In the data rows, 128 means zero.
Here are some points, one per row:
[161 184 172 167 100 167 117 120 161 139 135  93 193  72 104 123 180 112 123 156 118 142 157 102 136  81 114 170 173 142 108 136 180 160 155 130 122 120 147 153 130  95 108 161  97  97 137 108 114 140 134 132 137 108 106 139 123 122  91 203 148  99 159 141]
[ 92 176 178 152 124 154  93 178 163 172 120 208  93 161 145  87 173 143 144 165 147 112 166 180 158 175 128 182  82 147  76 139 149 136 119 110 138 177 153 133 169 112 107 127 159 116 153 104  97 125 124 126 152 191  89 135 161 188 113 122  99 104 165 136]
[107 109 143 130 133 141  80 101 154 150  96  79  54 175 160 123 162 103 147 137 117  65 135  67 120 118 119 160 173 159 115 144 143 121 160  93 120 150 172 135  53 113  93  93 128 147 136 179 105 158 109 122 134  81 149 149 127 163  95 113 165  94  96 117]
[167  72 142 120 136 147 138  90 144  61 184  93  98 148 149 118 192 142 157 132 152 105  97 138  71  79 105  88  65  85 137 125 150 132  79 156 154  99  93 168 158  79 153 124 172 183 151  81 108 118 102 131 142 140 124 178  73 182 100 124 177 148 117 118]
[103 111  98 137 160  83 150  64  82 141  60 130 105  81 166 165  90 154  60 158  86 143 152 103 146 141 156  90 130 151  83  67  77 137  92  76 109  98 142  67 106 100 123 137 179 120 131  86 123  91 100  96 125 163 100 101  87 161 108 140  66 105 162 122]
[173  86 136 130 112 104 173 141 157 121 102 125 151 161  56 139 157  75  71  89 102  93 162 166 114 146 154 159 117  65 119 142 113 158 104  77 134 155 135  73 137 154  86  97 156 106 107 157 155 148 166 110 101 141  99 123  76  65 124 112  75 141  74 124]
[107  92 174  85  57 170 164  60  99 113  83 178 168 103 158  91 114 127 100  78 143  86  97 125  95  96  91 164 130  49 136  67 153 105 141 165 140 142 175  76 130 167 168  98 145 102 131 113 141 140  93 118  73 135 161  86 177 149 112 146 109 109 136  99]
[107 150 156  53 133 123 111 101 122 113 155 142  86 144 117 156  97 121 140 105  82 177 145 149 145 159 130  63 129 162  99 158 159  93  92 138  97  92 168 114 142 182  70 113 140 143 145 135  81  85  92 121 134 110 130 120 102  61 109 177 156 115 133 103]
[166 149 138 156 159  89 153 164 102  94 155 151  84 110 129  99 173  71  48 146 171 180 150  77 143 167  96  73  88  79 141 110 164  88 155 175 144  88 103 140  87 121  86  98  87 154  60  92 110 170 129 142 128 124  83 103 173 120 144  84 132  93 147 116]
[142 112 104 131 128 169 131 103  90 118 181 102 164 147 136 134 135 164 133 172 161 100 186  99 168  88 186 124 168 132 145 165 154  90 182 140 140 171 103 153 137 144 144 117 129 154 125 162 122  72 147 135 133 172 144 189 176  86 139 114 102 150 170 116]
[174 102 126  96 213 145 144 160  96 181  92 145 178 126 178  94 108 144 159  83 165 194  94 114 159 113 116 150 172 147 160 196 133 129 133 156 168 146 129 133 148 174 163 138 145 111 128 108 119 135 127 125 127 160 132 149  84 127 138 112 157 174 109 154]
[102 151 182 112 125 108 157 100 144 101 169 141 170 142 172 107  87 115  72 131 189  93 180 152 130 184 165 108 150 169 157 136  92 174 104  97 126 101 132 182 161 164 123 133 124 170 140 162 174 147 155 117 158 100 152 146 101 166 179 147 138 151  98 143]
[153 137 110 134  98 111  97 163 107 111 179 142  99  88 142 125 141  77 141  74 148 121  83 145 154  69  88  73 173 129 159  62 102 102 118 139 136 178  93 147  98 149 168 137  84  74 142 171 108  82  95 118 135 154 148 130  93 156 151  95  80 131 145 165]
[136  86 109 117  75 112 134 172 117  85  81 123 146 185 166 165 112 108 143  52  78 113 135 145  79 160  92  98 159 163 145 138  88 120 165  80 141 111 103 156 158  76 177 173  74 116  82  74 180 121 162 176 125 157  76 121 155 121 124 114 154  80 172 100]
[104 106  89  89 117 146 176 161 178  89 122  97 130 170 122  93 198 184  84 178 121 185 127 163 172 118 123 128 170 140 141 160 135 116  94 111 102 175 185  71 143 173 197 190 134 164  88 130 169 179 123 201 158  99 119 109 165 180 179 172 170 108 163 148]
[138 127 133  59 165 135  82 102  65 128 119 110 149 107  63  76 139 128 150 158 154  81  93  82  52 110 102  75  80 161 137 142  73 165 160 107 121 148  99  72 154  96 122 102 112  86 134 157  97 155 135 123 123  76  97 125 173  99  87 134  73 154 163 158]
[ 88 174 105  59 144  79 132  83  67 124 144 171  87 119  89 150  92 139 102 149  92 141 143 156 136 113 134 103 111 103 126 160 146 113 108  87  80 139 137 145 137 111 141  87  70 163 130 146 133  85 114  90 124  89 154 100  78 106 109 161 139  93  85  93]
[170 161 157 189 172 103 172 108 170 131 177 191 172 161 163 174 144 120 157 176  90 120 159 145  97 146 124 104 101 155 112 162  91 151 125 158 123 105 186 148 159 195 121 118 124 148 124 173 207 110 177 120 128 168 161 108 125 188 122 149 156 154 102 134]
[ 89 125  92 155 150 161  71 175  88 104 183 117  87  93 113 118  79 148 148 129 151 175 125 138  98 110 176 188 166 119 139  74 118 182  96 146 137 133  94  70 107 168 166 111 157 187 125  92 133 171 145 117 114 156 101 129 153  96 101 112 150 171  97 101]
[ 81 169 147 155  72  75 116 151 149 130  86  86 101 118 161 121 121 163 136 156  87  66  88 165 143 154 104 150 150 141  89 152 168 148  92 211 134 158 153 134 157  88 102 142 131 132 141  99 118 127 180  87 122  82 106 130 107  92 103  91 102 145 122 112]
[ 92 141  96 166  85 156 107  92 148 113  92 154 126 181 159 163  92  93 153 165 122 172 107 106 134 136 123  74 154 108 123 154 160 191 171 162 125 182 165 152  71  85  99 105 186  79 154 179 111 171 184 154 121 118 145 186 131 153 150 153 170 121 131 150]
[ 86  63 118 156 134 155 125 167  77 161 133 115 183  97  92 176 130 106 156 146 146 109 165 106 124 128 144 130 137 130 129 134  92  92 100 189 149 155 114 184 135 161 172 129 102  91 161 165  79 165 121 125 129 154 152  94 114 121 156  98 134 128 168 120]
[ 72 176 143 132 146  98 159 121 142 135 118  60  79 137  91 116 121 126  97  92 114 113 126 100 121 123 171 163  80  83 125  90 101 160 103 103  99  78 142 120  57 135 109  99 118  73 149  83 174  88 109 104 136 172  65 106  83 105 165  82 135 125 186 141]
[172 142  83 192 139 165 111 149 130 161 159 125 126 119 155 118  96 119 143 148 142  76  72 124 152 125 117 110 143 105 167 149 155 108 145  86 140 120 118 147 174 103 126 104 119 145 135 148 127 165  81 150 144 163 169 123 146  92 167 150 100 179 167 101]
[141 135 176 113 132  94  99 162 109 137 122 139 157 160 134 181 201 158 171 116 104 154 166 164 155 126 179 170 171 155 163  86 181 179 136 138  93  66 172 104 162  94 109 103 181 103 144 117 118  89 117 134 154 117 172 109 119 105 123 118  88 108 146 142]
[ 93  73 133 165 136  75 134  90 149 125 151 145 122 115 138  97 136  85  70  69 131  87 133 157 147 120 143 140  68 129 125 145 100 149  92  99  94  95  94 126 132 140 101 140 115  67 103 148 155 100 162  96  84  48 137 110 125 116 121 160 126 162  76  87]
[ 82 159 119 183 153 141 124 160 114 160  83  96 100 123  61 119 123 167 137 108 169 173 148  92 100 132 118 130 130 159 174 136  99  85 103 156 143 177 100 113 169 155 169 109 174 148 129 102 125 147 143 140  88 159 189 184 118  91 117 125 172 141  83 145]
[173 129 139 160 117 150 165  72 151 143  98 148  90  94  69 167  97 177 157 153 110 151 109 176 132 145 116 146 143 155 110  78 113 122 171 156 149 119 115 164 116  87 123 176 105 119  59 121 145  69  94 165 138  96  69  98 169 100 156 104 182 109  56 143]
[142 103  69  63 129 140  61 163 142 124  91  85 186 142 149  75  83 129 140 145 125 127  89  75 126  98  83 123  79 106  63 117 130  73  98 107 107  60  79  95 116 146 128 104 100  81 100 108  89 103 118 111 124 121 128 162  87 146 113  87 101 123  48 131]
[163 173 105 101 156 143 104 160 191 140 146 114 106  87 135 139  82 109 148  52 158 104 115 140 162 112 119 110 104  83 124 147 167 107 178 115 147  77 114 138 148 111 167 174 133 151 167 177  99 170 133 129 133 169 140 108 161 177 144 138 102 175 130 137]
[164  76 126 136  80 144 132  92 124 127 143 184 122  99  65 106  98 162 135 144 103 178  91 133  66 167 135 170 143 142 126 148  79  87 164 140 124  90  95 115  69 106  70 182 101 173 164 102 134 102 117 139 128  92 187 129 162 138 156 139  81 103 132 163]
[154 148  96 103 117 110 184 170 164 163 138 109 184 134 160 181 141 125 172 134 119 161 102 113 160 157 143 180  56 142 142  74 132 122 158  93 163 190  88 167  76 110 105 172 114 190 121 115 147 170 109 142 143  80 109 116 175 123  99 118 154 103 158 133]
There is one direction along which these points spread out most. Take the direction at right angles to it along which they spread out most. Go by this last direction. How far along it is each point below, from 0 to 99? 50 is the average, and the first point above lies past it. One standard deviation of the points above along it is 16.
[ 92 176 178 152 124 154  93 178 163 172 120 208  93 161 145  87 173 143 144 165 147 112 166 180 158 175 128 182  82 147  76 139 149 136 119 110 138 177 153 133 169 112 107 127 159 116 153 104  97 125 124 126 152 191  89 135 161 188 113 122  99 104 165 136] 71
[102 151 182 112 125 108 157 100 144 101 169 141 170 142 172 107  87 115  72 131 189  93 180 152 130 184 165 108 150 169 157 136  92 174 104  97 126 101 132 182 161 164 123 133 124 170 140 162 174 147 155 117 158 100 152 146 101 166 179 147 138 151  98 143] 72
[173  86 136 130 112 104 173 141 157 121 102 125 151 161  56 139 157  75  71  89 102  93 162 166 114 146 154 159 117  65 119 142 113 158 104  77 134 155 135  73 137 154  86  97 156 106 107 157 155 148 166 110 101 141  99 123  76  65 124 112  75 141  74 124] 56
[138 127 133  59 165 135  82 102  65 128 119 110 149 107  63  76 139 128 150 158 154  81  93  82  52 110 102  75  80 161 137 142  73 165 160 107 121 148  99  72 154  96 122 102 112  86 134 157  97 155 135 123 123  76  97 125 173  99  87 134  73 154 163 158] 23
[ 93  73 133 165 136  75 134  90 149 125 151 145 122 115 138  97 136  85  70  69 131  87 133 157 147 120 143 140  68 129 125 145 100 149  92  99  94  95  94 126 132 140 101 140 115  67 103 148 155 100 162  96  84  48 137 110 125 116 121 160 126 162  76  87] 53
[ 72 176 143 132 146  98 159 121 142 135 118  60  79 137  91 116 121 126  97  92 114 113 126 100 121 123 171 163  80  83 125  90 101 160 103 103  99  78 142 120  57 135 109  99 118  73 149  83 174  88 109 104 136 172  65 106  83 105 165  82 135 125 186 141] 49
[107 109 143 130 133 141  80 101 154 150  96  79  54 175 160 123 162 103 147 137 117  65 135  67 120 118 119 160 173 159 115 144 143 121 160  93 120 150 172 135  53 113  93  93 128 147 136 179 105 158 109 122 134  81 149 149 127 163  95 113 165  94  96 117] 56
[ 81 169 147 155  72  75 116 151 149 130  86  86 101 118 161 121 121 163 136 156  87  66  88 165 143 154 104 150 150 141  89 152 168 148  92 211 134 158 153 134 157  88 102 142 131 132 141  99 118 127 180  87 122  82 106 130 107  92 103  91 102 145 122 112] 63
[107 150 156  53 133 123 111 101 122 113 155 142  86 144 117 156  97 121 140 105  82 177 145 149 145 159 130  63 129 162  99 158 159  93  92 138  97  92 168 114 142 182  70 113 140 143 145 135  81  85  92 121 134 110 130 120 102  61 109 177 156 115 133 103] 60
[161 184 172 167 100 167 117 120 161 139 135  93 193  72 104 123 180 112 123 156 118 142 157 102 136  81 114 170 173 142 108 136 180 160 155 130 122 120 147 153 130  95 108 161  97  97 137 108 114 140 134 132 137 108 106 139 123 122  91 203 148  99 159 141] 63
[ 86  63 118 156 134 155 125 167  77 161 133 115 183  97  92 176 130 106 156 146 146 109 165 106 124 128 144 130 137 130 129 134  92  92 100 189 149 155 114 184 135 161 172 129 102  91 161 165  79 165 121 125 129 154 152  94 114 121 156  98 134 128 168 120] 34
